In the data rows, 500 means zero.
Here are some points, each followed by its number:
tensor([369, 560, 604, 669, 513, 505, 405, 460, 570, 398, 576, 602, 493, 448, 342, 607, 464, 529, 491, 575]) 0
tensor([605, 511, 373, 613, 479, 530, 725, 657, 468, 451, 286, 627, 553, 613, 532, 460, 613, 425, 436, 504]) 1
tensor([536, 599, 503, 414, 576, 478, 340, 435, 576, 440, 679, 477, 383, 513, 523, 398, 446, 464, 384, 483]) 2
tensor([651, 430, 411, 651, 488, 481, 554, 549, 449, 544, 346, 564, 498, 613, 587, 602, 498, 519, 399, 539]) 3
tensor([481, 438, 464, 464, 475, 491, 460, 440, 348, 642, 512, 394, 473, 388, 585, 457, 397, 366, 465, 460]) 4
tensor([458, 556, 608, 406, 487, 563, 376, 380, 554, 587, 613, 500, 368, 568, 616, 572, 381, 659, 426, 459]) 5
tensor([439, 432, 581, 612, 484, 537, 550, 520, 484, 491, 503, 481, 470, 420, 469, 506, 520, 484, 603, 533]) 6
tensor([555, 477, 515, 437, 452, 464, 563, 668, 567, 415, 465, 530, 353, 612, 437, 576, 556, 382, 586, 577]) 7
tensor([501, 591, 336, 594, 528, 498, 727, 551, 326, 621, 310, 524, 570, 395, 520, 512, 516, 302, 457, 420]) 8
tensor([462, 497, 570, 585, 519, 595, 457, 483, 409, 546, 509, 482, 380, 521, 546, 514, 369, 500, 525, 405]) 9
tensor([522, 423, 519, 403, 541, 465, 556, 587, 567, 481, 622, 532, 530, 504, 506, 613, 478, 427, 395, 418]) 10
tensor([479, 475, 542, 440, 376, 328, 241, 516, 696, 532, 579, 474, 270, 459, 468, 461, 495, 540, 498, 545]) 11
tensor([499, 312, 454, 589, 465, 475, 410, 461, 379, 506, 382, 449, 603, 470, 514, 542, 545, 616, 594, 531]) 12
tensor([480, 596, 440, 456, 532, 424, 518, 467, 558, 489, 424, 516, 530, 544, 428, 567, 532, 635, 481, 487]) 13
tensor([592, 595, 506, 477, 336, 472, 590, 557, 526, 394, 489, 562, 513, 624, 507, 359, 568, 511, 419, 537]) 14
tensor([450, 593, 410, 446, 533, 391, 517, 444, 568, 513, 487, 530, 482, 562, 445, 569, 506, 670, 471, 460]) 15
tensor([280, 527, 500, 566, 505, 616, 509, 375, 364, 654, 471, 503, 540, 382, 546, 596, 475, 539, 659, 499]) 16
tensor([518, 276, 409, 401, 423, 389, 343, 439, 488, 677, 553, 338, 443, 467, 679, 523, 298, 346, 443, 476]) 17
tensor([513, 601, 456, 616, 467, 555, 387, 450, 514, 601, 421, 522, 237, 617, 524, 595, 330, 384, 540, 526]) 18
tensor([422, 522, 450, 547, 539, 390, 389, 170, 507, 547, 360, 234, 475, 432, 377, 610, 460, 627, 546, 369]) 19
tensor([528, 344, 586, 423, 393, 461, 265, 600, 659, 488, 593, 442, 570, 468, 489, 380, 584, 493, 473, 616]) 20
tensor([561, 427, 511, 424, 492, 389, 294, 436, 679, 419, 619, 429, 414, 539, 565, 521, 411, 572, 377, 435]) 21
tensor([465, 525, 418, 568, 409, 613, 749, 576, 412, 484, 340, 719, 729, 516, 403, 492, 672, 422, 765, 540]) 22
tensor([572, 444, 662, 419, 481, 498, 492, 683, 657, 349, 677, 456, 651, 347, 463, 357, 660, 422, 419, 555]) 23
tensor([594, 588, 416, 507, 540, 537, 519, 399, 380, 508, 470, 502, 371, 582, 646, 454, 320, 488, 416, 459]) 24
tensor([449, 533, 538, 475, 519, 498, 558, 433, 464, 665, 596, 457, 639, 408, 537, 436, 533, 606, 479, 492]) 25
tensor([539, 480, 478, 407, 475, 445, 605, 530, 389, 486, 487, 556, 540, 413, 538, 529, 511, 467, 598, 533]) 26
Which point above is nearest to each new point? Its number follows each.
tensor([476, 585, 594, 452, 530, 715, 435, 483, 547, 556, 662, 523, 575, 514, 547, 275, 593, 598, 532, 559]) --> 25
tensor([535, 584, 645, 464, 684, 496, 450, 412, 551, 343, 785, 480, 342, 540, 491, 507, 421, 546, 235, 551]) --> 2
tensor([529, 548, 341, 556, 520, 472, 709, 560, 345, 661, 336, 472, 600, 397, 477, 504, 591, 333, 462, 422]) --> 8
tensor([530, 546, 500, 368, 507, 451, 521, 537, 532, 481, 638, 525, 536, 464, 487, 461, 501, 480, 480, 452]) --> 10
tensor([594, 377, 525, 481, 473, 367, 347, 553, 727, 401, 614, 487, 504, 453, 500, 544, 470, 557, 379, 505]) --> 21
tensor([415, 465, 587, 562, 510, 571, 514, 434, 464, 508, 582, 517, 551, 462, 572, 536, 473, 551, 596, 535]) --> 6
tensor([447, 470, 602, 591, 500, 562, 503, 469, 470, 470, 574, 513, 484, 460, 532, 527, 446, 548, 560, 549]) --> 6
tensor([474, 379, 577, 550, 571, 521, 511, 576, 544, 446, 583, 468, 635, 393, 461, 466, 583, 489, 497, 561]) --> 6
tensor([526, 307, 641, 407, 496, 413, 692, 700, 623, 275, 631, 539, 659, 332, 456, 449, 646, 532, 497, 536]) --> 23
tensor([499, 389, 568, 414, 539, 477, 548, 590, 535, 453, 615, 536, 561, 493, 460, 630, 510, 421, 394, 422]) --> 10
tensor([467, 676, 522, 512, 538, 526, 288, 442, 548, 461, 434, 411, 539, 511, 293, 428, 517, 496, 555, 455]) --> 13
tensor([440, 476, 407, 625, 514, 509, 460, 419, 339, 551, 282, 397, 644, 510, 410, 519, 576, 540, 609, 595]) --> 12
tensor([458, 468, 506, 318, 489, 389, 405, 574, 675, 465, 639, 506, 502, 410, 326, 607, 533, 522, 478, 383]) --> 10
tensor([465, 343, 621, 381, 575, 423, 591, 621, 539, 462, 692, 568, 319, 412, 582, 695, 355, 499, 407, 418]) --> 10
tensor([452, 509, 528, 436, 496, 469, 462, 623, 529, 447, 631, 578, 589, 403, 368, 507, 586, 510, 482, 453]) --> 10
tensor([564, 607, 541, 398, 538, 461, 329, 450, 533, 557, 663, 464, 392, 525, 569, 396, 419, 465, 407, 487]) --> 2
tensor([483, 354, 434, 632, 441, 494, 278, 419, 400, 543, 411, 442, 607, 480, 556, 599, 533, 641, 583, 562]) --> 12
tensor([518, 412, 506, 504, 459, 364, 370, 505, 719, 457, 587, 474, 462, 486, 467, 536, 474, 553, 359, 526]) --> 21
tensor([577, 359, 601, 520, 487, 477, 447, 464, 420, 316, 581, 419, 488, 509, 535, 780, 386, 546, 376, 406]) --> 10
tensor([463, 412, 629, 455, 453, 422, 682, 787, 551, 324, 696, 671, 602, 364, 462, 477, 678, 416, 495, 556]) --> 23
tensor([531, 300, 626, 402, 475, 390, 656, 688, 612, 260, 653, 541, 628, 294, 432, 469, 651, 501, 534, 527]) --> 23
tensor([502, 586, 517, 575, 467, 506, 337, 436, 540, 543, 472, 516, 296, 608, 488, 502, 362, 378, 510, 464]) --> 18
tensor([526, 481, 462, 360, 487, 423, 610, 567, 375, 490, 489, 543, 569, 466, 510, 506, 511, 461, 595, 504]) --> 26
tensor([561, 540, 462, 369, 542, 479, 591, 558, 520, 537, 621, 519, 587, 470, 488, 478, 487, 454, 460, 433]) --> 10
tensor([486, 469, 509, 363, 497, 482, 307, 374, 506, 563, 756, 410, 658, 423, 440, 494, 446, 596, 457, 490]) --> 25
tensor([409, 627, 422, 528, 554, 576, 622, 416, 343, 685, 326, 524, 560, 479, 502, 587, 449, 532, 576, 425]) --> 16
tensor([562, 409, 538, 415, 473, 451, 335, 465, 700, 433, 553, 426, 399, 528, 576, 481, 466, 560, 411, 444]) --> 21
tensor([505, 472, 364, 492, 490, 528, 398, 375, 346, 615, 483, 373, 564, 434, 569, 373, 394, 425, 517, 478]) --> 4
tensor([609, 484, 483, 476, 538, 454, 634, 451, 482, 558, 422, 367, 630, 499, 628, 361, 580, 617, 314, 407]) --> 25
tensor([456, 628, 633, 438, 502, 680, 379, 449, 549, 526, 684, 515, 582, 506, 524, 295, 606, 637, 558, 566]) --> 25
tensor([466, 478, 384, 660, 544, 559, 477, 392, 309, 572, 288, 403, 642, 502, 338, 550, 574, 557, 617, 583]) --> 12
tensor([432, 395, 436, 449, 463, 414, 411, 515, 465, 586, 511, 380, 423, 428, 567, 563, 416, 450, 503, 451]) --> 4
tensor([523, 459, 500, 404, 544, 455, 557, 580, 529, 515, 592, 500, 561, 522, 502, 642, 479, 441, 388, 415]) --> 10
tensor([494, 491, 593, 488, 468, 533, 502, 535, 527, 482, 627, 521, 271, 605, 597, 516, 350, 431, 484, 433]) --> 9
tensor([460, 533, 577, 376, 504, 516, 369, 352, 552, 511, 644, 518, 374, 545, 614, 587, 381, 662, 436, 469]) --> 5
tensor([523, 421, 526, 421, 520, 455, 538, 580, 537, 450, 673, 511, 543, 477, 472, 657, 491, 419, 365, 414]) --> 10
tensor([657, 583, 456, 488, 495, 509, 674, 576, 512, 389, 460, 569, 467, 633, 543, 398, 566, 479, 423, 545]) --> 14
tensor([586, 443, 370, 587, 539, 403, 575, 329, 417, 537, 474, 409, 467, 517, 707, 529, 367, 447, 295, 480]) --> 24
tensor([541, 485, 567, 459, 424, 543, 538, 605, 555, 485, 657, 563, 469, 520, 608, 297, 444, 396, 511, 600]) --> 14
